-6; -54; -10; -43; -20; 0; -70; -12; 18
22; 39; 0; 34; 38; -38; 62; 10; 9
27; -20; -20; -17; 37; -81; -13; -4; 59
-30; -22; 7; -23; -41; 56; -47; -6; -24
->
-12; 18; -6; -54; -10; -43; -20; 0; -70
10; 9; 22; 39; 0; 34; 38; -38; 62
-4; 59; 27; -20; -20; -17; 37; -81; -13
-6; -24; -30; -22; 7; -23; -41; 56; -47

-36; -25; -34; 62; 67; -55; -27
37; 38; 32; 24; 15; 14; -30
-34; -39; -28; -7; -14; -3; 35
35; 37; 29; 24; 15; 12; -29
-30; -30; -26; 29; 20; -7; 25
14; 14; 11; -18; -7; -20; -38
32; 22; 30; -64; -69; 54; 36
-34; -25; -31; 65; 71; -48; -33
->
-55; -27; -36; -25; -34; 62; 67
14; -30; 37; 38; 32; 24; 15
-3; 35; -34; -39; -28; -7; -14
12; -29; 35; 37; 29; 24; 15
-7; 25; -30; -30; -26; 29; 20
-20; -38; 14; 14; 11; -18; -7
54; 36; 32; 22; 30; -64; -69
-48; -33; -34; -25; -31; 65; 71

-31; 72; -9; 0; -5; -37; 18
7; -42; 3; 1; -9; 3; 12
-16; -1; -2; -12; -17; -44; 39
-10; -59; -1; -13; -10; -35; 26
-41; -14; -13; 9; -16; -44; 34
9; -43; 4; -7; -6; -2; 11
-14; -65; -2; -7; -21; -39; 42
->
-37; 18; -31; 72; -9; 0; -5
3; 12; 7; -42; 3; 1; -9
-44; 39; -16; -1; -2; -12; -17
-35; 26; -10; -59; -1; -13; -10
-44; 34; -41; -14; -13; 9; -16
-2; 11; 9; -43; 4; -7; -6
-39; 42; -14; -65; -2; -7; -21

20; 38; -33; 44; -14
-24; -32; 13; -12; -4
73; 67; 2; -26; 46
19; 51; -54; 75; -31
->
44; -14; 20; 38; -33
-12; -4; -24; -32; 13
-26; 46; 73; 67; 2
75; -31; 19; 51; -54

39; 53; -24
33; -61; 3
-32; -57; 23
->
53; -24; 39
-61; 3; 33
-57; 23; -32

9; 39; 54; -68; -71; 16; 77; 0; 62; 32
-21; -33; -74; -52; 24; -36; -51; 38; 48; 66
-77; 67; -71; 65; 52; 10; 46; 34; 20; -78
-37; 45; 14; -28; 13; -47; -5; -48; 67; -42
->
62; 32; 9; 39; 54; -68; -71; 16; 77; 0
48; 66; -21; -33; -74; -52; 24; -36; -51; 38
20; -78; -77; 67; -71; 65; 52; 10; 46; 34
67; -42; -37; 45; 14; -28; 13; -47; -5; -48

49; -9; -48; -10; -56
-66; -68; -2; 49; 25
-23; 46; 1; -33; 66
->
-10; -56; 49; -9; -48
49; 25; -66; -68; -2
-33; 66; -23; 46; 1
---
-33; -11; 24; 65; 46
-10; -30; -9; -76; 22
-9; -27; -4; -55; 29
-38; 4; 10; -3; -75
8; 43; 9; 72; -57
->
-33; -11
-10; -30
-9; -27

-52; 57; -60; 48
-48; 37; 23; 22
56; -59; 43; -22
63; 52; 22; -8
->
-52; 57
-48; 37
56; -59

-24; -65; 7
-64; 12; 20
52; -46; -17
-43; -57; 16
66; 3; -18
->
-24; -65
-64; 12
52; -46

4; -18; 32; -6; 22
13; -33; 72; -12; 26
5; -18; 44; -8; 28
-10; -5; 5; 1; 16
-21; -8; -7; 2; 20
->
4; -18
13; -33
5; -18

12; -39
-6; 5
34; 34
74; 27
->
12; -39
-6; 5
34; 34

52; -11
-44; 40
20; -58
-14; -31
-25; 59
->
52; -11
-44; 40
20; -58

4; -1; 3; -6
20; -53; 23; -65
38; -36; 38; -24
-42; -11; -39; -15
-73; -75; -60; -60
->
4; -1
20; -53
38; -36

-65; 72; -38
-2; -39; 9
-43; 31; -69
-7; -37; 6
->
-65; 72
-2; -39
-43; 31
---
-56; 65
74; -48
-9; 45
->
65; 74

-2; 54; -68; 23
-6; 64; -75; 25
->
23; -75

-25; 58; -15; 16
8; 9; -65; 58
26; -26; 28; -20
9; -26; 52; -42
-24; 57; -15; 16
->
16; -65; -26; 9

38; -67; 40
73; -48; 20
->
40; -48

2; -11; -8; -20; -3
1; -20; -6; -25; 9
21; -27; 61; -65; 14
-3; -15; -33; -28; -6
6; 9; 37; -15; 9
->
-3; -25; 61; -15; 6

-9; -80
-28; 56
->
-80; -28
